In the data rows, the value 128 means zero.
Some points, each followed by its number:
[122 127 121 137 165 111 122 114 136 138 131 134 119 154  90 144] 0
[105 138 149 126 104 111 116 126 109 123 120 128 121 121 152 114] 1
[158 135 136 144 139 112 119 153 118 121 145 131 120 111  86 111] 2
[ 93 113 124 148 134 118 107 121 120 134 108 139 112 102 118 113] 3
[ 76 168 155 153 163 137 179  76 108 172 113 117 112 113  89 125] 4
[112 146 139 140 185 154 174 120 103 179 134 133 110 105  84 114] 5
[ 81 171 147 155 189  90 181 128 148 166  88 110  95 108  94 115] 6
[ 78 160 147 161 181 117 175 117 121 176 135 107 111 119  84  96] 7
[ 87 154 143 139 163  92 176  86 137 143  85  99 114 127  88 121] 8
[119 162  84 121 128 131 164 126 162 160 119 142 123 120 102 157] 9
[ 84 162 150 137 179 123 152  93 116 167  78 116  95 131 105 134] 10
[ 73 171 137 146 178 124 133  92 126 178 101 133  92 110 120 161] 11
[ 66 168 137 155 165  96 159 102 126 162 101 125 119 118  98 130] 12
[109 143 146 147 128 163 182 130 121 166 151  92 126 142 151 111] 13
[100  97 142 147 167 115 143 117 122 110 121 106 152 108 112 152] 14
[102 173 130 139 171 104 141  79 186 149 110 155 165 154 139 113] 15
[ 93 136 152 107 146 162  99  86 117 171  95 101 111 111 136 113] 16
[112 150 151 147 143 105 139 121 104 162 130 115 116 135  72 149] 17
[ 87 102 139  89 165  97 116 123 129 105 102 136 143 107 131 161] 18
[123 137 137 122 108  97 141 150 110 160 152 130 104 119 128 131] 19
[143 135  96 139 140 108 130 135 152 116 115 147 171 162 147 126] 20
[ 75 159 136 151 127 107 120 111 155 172 144 139 137 102 162 181] 21
[104 161 152 165 117 118 123 158 109 188 132 140 112 117 132 167] 22
[ 85 118 148 155 101 105 121 141 116 138 130 113 126 109 135 122] 23
[104 146 143 141 170 145 161 124 109 175 136 136 113 108  95 124] 24
[146 135  84 109 126 164 105 150 104 113 124  90 131 109 139 137] 25
[ 84 143 149 142 126  91 112 140 153 160 138 157 148 138 115 169] 26
New points follow, each followed by the numbers of its three nearest points above by angle, seen from the average point of the numbered points, smallest number first.
[160 135 140 134 146 194 143 121 149 180 124  51 125 143 150 111] 13 16 25
[135 150  74 107 119 185 125 115 151 116 135 117 115 107 123 132] 9 20 25
[ 73 159 128 113 139 178 120  91  99 179 117  59  94 127 161 114] 13 16 25
[140  97 104 102 118 134 150 142 147 108 116 141 157 160 137 126] 18 20 25
[ 77 165 131 145 162 139 142 105 124 178 111 119  96 113 128 149] 4 10 11
[135 151 139 132 121 159 149 137 164 168 137  74 110 179 117 117] 9 13 25
[155 166 135 134 124 182 137 150 143 185 144  46 103 188 167 128] 13 16 25
[145  82 105  93 112 141 125 130 156 103 108 146 180 158 145 114] 18 20 25
[ 77 138 121  82 152 190 121  79 129 163 130 100 108 121 152 104] 13 16 25
[158 101 144 151 110 106 187 140 126 113 159 133 119 131  76 138] 2 17 19
[138 123 118 135 165  85  98 140 144 122 139 130 116 174  94 147] 0 2 20
[168 129 132 152 120 107 131 138 103  77 124 149 162 114  67 127] 2 14 20
[165 141 104 107 116 167 107 132 145 101 113 117  96 126 129 118] 2 20 25
[171 137 116 129 114 113 129 107 129  95 145 127  92 107  96 122] 2 19 25
[ 83  93 143 150 119 155 163 114 118  77 139 147 168 107 134 163] 14 18 23
[126 126 144 143 137 125 150 116 105 150 129 122 115 138  71 153] 0 2 17
[126 144 127 135 110  93 122 122 111 106 146 124 135 114 174 127] 1 19 23
[139  87 133 112 130 114 115 102 175  90 108 137 155 184 145 119] 0 18 20
[119 165 111 128 154 125 134  90 180 135 115 149 150 137 131 119] 9 15 20
[130 136 144 131 122  97 134 140 117 151 154 151 121 137 116 127] 1 2 19
[ 96 164 106 124 137 204 154 103 140 185 158  78 139 138 177 126] 13 16 25
[165 133  65  98 133 187  92 149  96  89 113  76 138 110 155 123] 1 20 25
[101 109 137 111 197 126 108 122 134 112 100 155 119  97  72 180] 0 14 18
[136 143 142 129 114 179 179 138 162 175 140  46 108 172 122 111] 9 13 25
[173 120 139 160 109 128 107 128 140 173 134 110 142 140 113 116] 2 19 20
[174 147 144 162 100  83 114 148 110 117 120 132 145 159  76 129] 2 17 20
[107 146 138 103 107 134 134 102 116 102 138 136 144  99 140 106] 1 23 25
[140 158  64 107 116 145 168 135 174 156 131 146 125 120 100 165] 9 20 25
[ 96 169 128 138 167 140 121  95 137 160 101 125  97 119 121 149] 10 11 16
[104 164 131 142 171 106 157 132 138 150  92 107 105 122 114 113] 6 8 10
[147 125  66 113 117 171 120 122 124  97 113 116 121 126 149 128] 1 20 25
[123 168 148 160 137 187 172 129 119 185 153  70 129 143 124  99] 5 13 24
[100 126 154  95 139 184  81  80 106 173  92  90 100 104 153 105] 1 16 25
[171 166  90  87 118 183  91 129 149 106 103 101  93 122 137 118] 2 16 25
[168 133 134 151 122 108  99 161 116 101 154 143 130 102  94 108] 2 19 25
[122 102  99  90  93 174 176 138 130 156 133 145 159 165  86 150] 9 20 25
[145 157 130 132 185  89  78 146 112 158 132 142 107 170 108 143] 0 2 17
[ 84 107 138 144 120  89 123 157 112 149 130 102 127 111 163 112] 1 19 23
[ 97 155 136 140 138 184 159 121 121 157 133  73 119 130 154 122] 13 16 25
[ 95 157 148 142 165 102 160 129 143 140 102 119 111 103 109 113] 6 8 12
[144 128  57  73 113 141 139 136 115  95  93  67 139 122 110 106] 9 20 25
[158 139 142 154  99  84 114 147 112 127 121 140 134 152  92 127] 2 19 20
[ 81 150 136 114 128 160 115 102 100 159 122  77 104 126 163 110] 1 13 16
[115 169 120 143 153 179 173 126 112 189 161  61 106 132 167 104] 5 13 24
[132 163 154 152 139 189 135 128 152 175 143  57 109 163 164 102] 13 16 25
[ 98 126 140 103 163 189 130  87 113 158 124  83 103 127 169 122] 13 16 25
[146 137 141 152 105  94 101 115 141 112 117 107 113 112 160 122] 1 23 25
[140  87  88 102 121 137 167 141 158 120 111 139 157 180 129 124] 9 20 25
[104 104 143 141 116 140 151 114 114  82 144 147 153 105 121 153] 1 14 18
[110 152 134 145 129 161 140 130 131 147 137  96 127 136 128 123] 13 16 25
[124 137 137 144 108  97 104 113 133 126 150 145 123 143 158 132] 1 20 23
[150  79 135 147 164 139 167 126 117 154 139 100 124 183 101 158] 0 13 14
[149 104 147 137 114 107 173 141 126 109 150 141 122 123  91 138] 2 14 19
[136 134 138 144 130 177 167 115 118 148 148  81 124 126 139 126] 5 13 25
[135 126 129 103 105 113 120 123 134  77 142 165 124  97 165 118] 1 20 25
[116 108 136 106 110 108 102 129 127  87 154 133 162 106 164 116] 1 18 23
[157 125 132 121 107 131 128 132 148 122 138 149 121 119 111 140] 2 19 25
[131 150 146 142 125 166 153 130 116 162 149  92 129 135 138 106] 13 19 25
[163 166  81 123 116 177  92 139 114 119 115 108 106 125 138 108] 1 2 25
[121 151 148 117  88 110 143 117 107  80 145 147 156  96 138 107] 1 2 23
[164 167  85 129 116 175  95 142 109 123 120 102 109 132 140 107] 1 2 25
